Each named turn below is shown by a few rows before and after it. Which turns, in which order, take the first row of each later pair to the second? The first pair is answered.
S (before -> after):
[  1   5  -7   0   3   8 -17  -4   7 -21  20  -4  19  17  -1  18 -13  -6
   0 -12  11   3   7   0   5] -> [ -6   3  -9   2   7   7 -17  -8   6 -22  14   0  18  18   0  14 -13  -8
   2 -16  13   3   6   6   8]
[-25  11 -19 -10 -10   2  17  25 -30  -1  -9  -6 -15 -17  -4  11 -33   4
 -22   5  27  -7   4 -14  -5] -> [-24  10 -17 -10 -11   1  17  26 -33   1  -6  -7  -9 -13  -4   8 -30   5
 -22   5  28  -8   2 -20  -5]
[  2 -24   8  -8  -7   2  22  11 -35 -12 -22  14   8  -1   6   5  13   4
  21   1 -18  12  -6  17  -4] -> [ -4 -21   1  -4 -11   9  24   4 -32  -9 -31  15   3  -8  -4   5  17   0
  17   3 -23  14  -9  15  -2]
[ 22 -10  21   7  18   0 -14 -14  17 -10  29   3  21  31  18  17   3  -7
  15  -8 -24  -3   6   9  -3] -> [ 12 -15  19   8  23   3 -11 -20  13 -13  12  10  20  27  16  15  -1 -12
  17  -8 -23  -1  -1  17   2]
M (before -> after):
[ -1  17 -15   4   3  10  -4 -21 -15 -12 -11 -15 -11  -7 -23  28 -28   3
 -23  20  16  15  -8 -17  27] -> [ 18  13  -8  19  10  16  -5 -41   2   1 -10 -13 -12   9 -15  28  -6  -3
 -15  13 -23  21  -3  -2  27]
[ 24   3   6   3 -11  -7  -7  12  -1   6  23  -4   3   8   8   9   9   8
   9  -4   3  -4  15 -13   1] -> [ 15   6  -2  -3 -14  -9  -6  21  -8   8  19  -9   3   1   2   7   1   9
   2  -4  16  -4  10 -21   4]
[-21   4  -4   1   7   0  15  -8  -2 -13 -20  -2  11 -13   6  -7  -8  -1
  10  -3 -17 -10 -10  12  -1] -> [-21   2  -4   0   5   1  15  -9  -1 -13 -16  -3  12 -10   9  -5  -9  -1
  12  -2 -19 -11  -8  13  -1]
[-16  23 -25   0 -15   6   3   2 -10  13   2 -11 -23 -14 -20  -2  -3   3
 -21  15  18  17  -2 -25   6] -> [  7  18 -12  20  -6  10   2 -25   9  23   5  -4 -27   1 -15   1  23  -8
  -8  12 -29  23   4 -11   6]
V (before -> after):
[ -7   9   2  -2   9   0  -6   3  13  17 -34  -6  12  -2   2  -5   4  14
  -8 -10  -3  17  -2   0   6] -> [ -7   8   1   2   8   1  -7   0  15  17 -32  -5  11  -1   2  -5   4  12
 -12 -10  -4  19   2   1   8]
[  7 -17   4   5  -3 -15  15  -1  19  16  -6 -10   8  -6  -1   2  33   0
   8   8 -10  -4   4  -3  -5] -> [  6 -23   5   4  -1 -15  15  -4  20  14  -7  -7  10  -8   0   2  36   0
   8   7  -9  -7   2   2  -3]
[ -4   5 -19  -9  -4   6 -20 -23  -6 -23  18  15 -23   9  -2 -15   5   1
 -17   5   3  15   6  13  14] -> [  1   9 -20 -10 -10   3 -21 -16  -7 -23  23   9 -27  10  -7 -14  11   3
 -23   9   1  16   9   4  13]
[  0  24   7  14  -9  -7   0 -13   3  24   0  -5 -21 -28 -17 -15  23  -1
 -14  14  -8   2  23 -24  -2] -> [ -8  15  16  10  -2 -10   6   0  -6  19 -11  11 -15 -30 -10 -22  26   8
  -7  12  -1  -7  27 -15 -11]
Pairs:
Between the rows of a pair lie two turns.
[ 24  13  -3   8 -11  -4  -8  -4  12  12  30 -16   0   4   0  11  -4  -3
  -5   7  -8  11   8 -18   0] -> [ 12  -3  15   1 -10 -11  10  23  -5  13  14   8   1  -6   8  -7   6  22
   7  10  -1  -8  14 -11 -19] | V then V
[  0   5 -17   8 -13   6  -4  -8   6  18 -15  -7 -12 -10 -18 -11  23   1
  -6   1 -21  16  -3 -15   3] -> [ -9  -6  -6   3  -8   4   9   5  -5  17 -28   8 -11 -13 -12 -19  27  13
   0   2 -16   6  -1  -4  -4] | V then V
[ -8   9 -23 -11  -4 -10 -13  14   1 -11  17 -10   6   2  -8   9 -21  -5
  -3  10  17   2   5 -11   8] -> [ 11   5 -21   7  -1   0 -12 -14  16   1  13 -10   0  12  -5   7   4 -18
   2   5 -26  12   5   1  10] | M then M
[-23 -13  -6 -11   8 -14   5 -12  -6  -2   0   9 -19  -9  -5   7 -19 -16
  -6  -6  21 -19 -13  13   1] -> [ -6 -17  -1   0  13 -11   3 -31   5   3   2  14 -23  -1   0   6  -1 -25
   2 -12 -11 -13 -10  21   4] | M then M
[  8   8 -18   6  -8   7  -6  -3   3   2   0 -20  -6 -13 -15  -5   5  -4
 -12   0   1  24  -6 -31  14] -> [ 24   5  -2  12  -9   5 -10  -2  10   6  14 -16   4  -1  -7  -4  10  -1
  -6   1 -14  22   3 -30   8] | S then M
[-2 11 -1 -7 -5 -5 -5  0 -3 -9  5  0 -4  3 -2  5 -5  1 -9  4  6 -9 -4  4
  4] -> [ 3 14  2 -1 -6  0 -5 -5  5  0  3 -4 -7  3 -4  4  4 -5 -5  3 -7 -6  0  7
  7] | M then M
[  8 -21   3  18  13  13  -3  -9  14  -3 -24  25   7   8  24 -23  26 -14
  10 -22 -37   0 -11  37  12] -> [ 16  -4 -11  25  -5  17  -6 -18  24   9 -18   8  -7   2   9 -26  35 -22
  -5 -15 -44  12  -9  17  18] | S then V
[  8 -17  26  -5  15  -6  11   5   3 -20   9   7  15  19  19   6   0  -2
  16  -3  -3 -11  -6  20  -8] -> [-14 -14  13 -16  18  -5  13  10 -10 -26  -9   8  11   4  14   3 -13  -3
   5  -3  21  -8 -11  20   1] | S then M
[ -1 -12   9   0   9  -9   5   4   0 -17   3   1  11  21   5  12   0   1
  19   3  -3 -17  -4  18 -10] -> [ 11  -2   0   2   4  -5  -4  -6   7 -15  13 -12   7  26  -1  23  -2 -11
  13   3  -9  -6  -5   6  -2] | V then V
[ -3  -4   8  13  21   1 -10 -19  -1   0  -9  -2  10  11  -2  12   2 -19
  17 -12 -10  -9   2   4   9] -> [-18   2   0   3  14  -4  -7  -4 -18  -8 -12  -6  12   1  -8  16 -16 -13
  11  -7  22 -14   1  -7  10] | M then M
[ -8  -1  17  -4   0  14  16  -8  15  -3 -25 -11  15 -12   7  -9  16  -3
  14 -11 -22 -13  -2  19  11] -> [-22  -5  14 -17  -6   8  17  13   0 -12 -20 -10  24 -14  10  -9  -4   5
  11  -7  11 -24  -2  11   8] | M then M
[  0  -6  -5  -8  17   1   5  -7  -9 -12  -9   5   4   1   8   2 -22   1
   1  -8  18   6 -10   4   5] -> [ 10   7 -13  -3   8   4  -3 -11  -2  -5   6  -9  -3   1  -1   6 -20  -7
  -9  -2  15  11  -7 -11   9] | V then V
[ -3 -10  24  -1  19  -3  -6  -2   7 -11  13  13  21  18  18   8  -9   0
  12  -3  -4  -5   2  17   0] -> [-21 -10  13 -12  19  -2  -2   3  -1 -16  -6  13  16   7   9   3 -22   0
   2  -4  17  -1  -7  16   5] | S then M
[ 15  -6  25   3  13  -1  -1   2   2 -15  -3  28  16   9  10  11  12   1
  16 -13 -14 -27  -5   6 -12] -> [ 23   1  11   7  13   4 -12 -16  16 -14  13  11  15  17   7  20   5 -18
   7 -15 -24 -15 -10  -2   5] | V then V
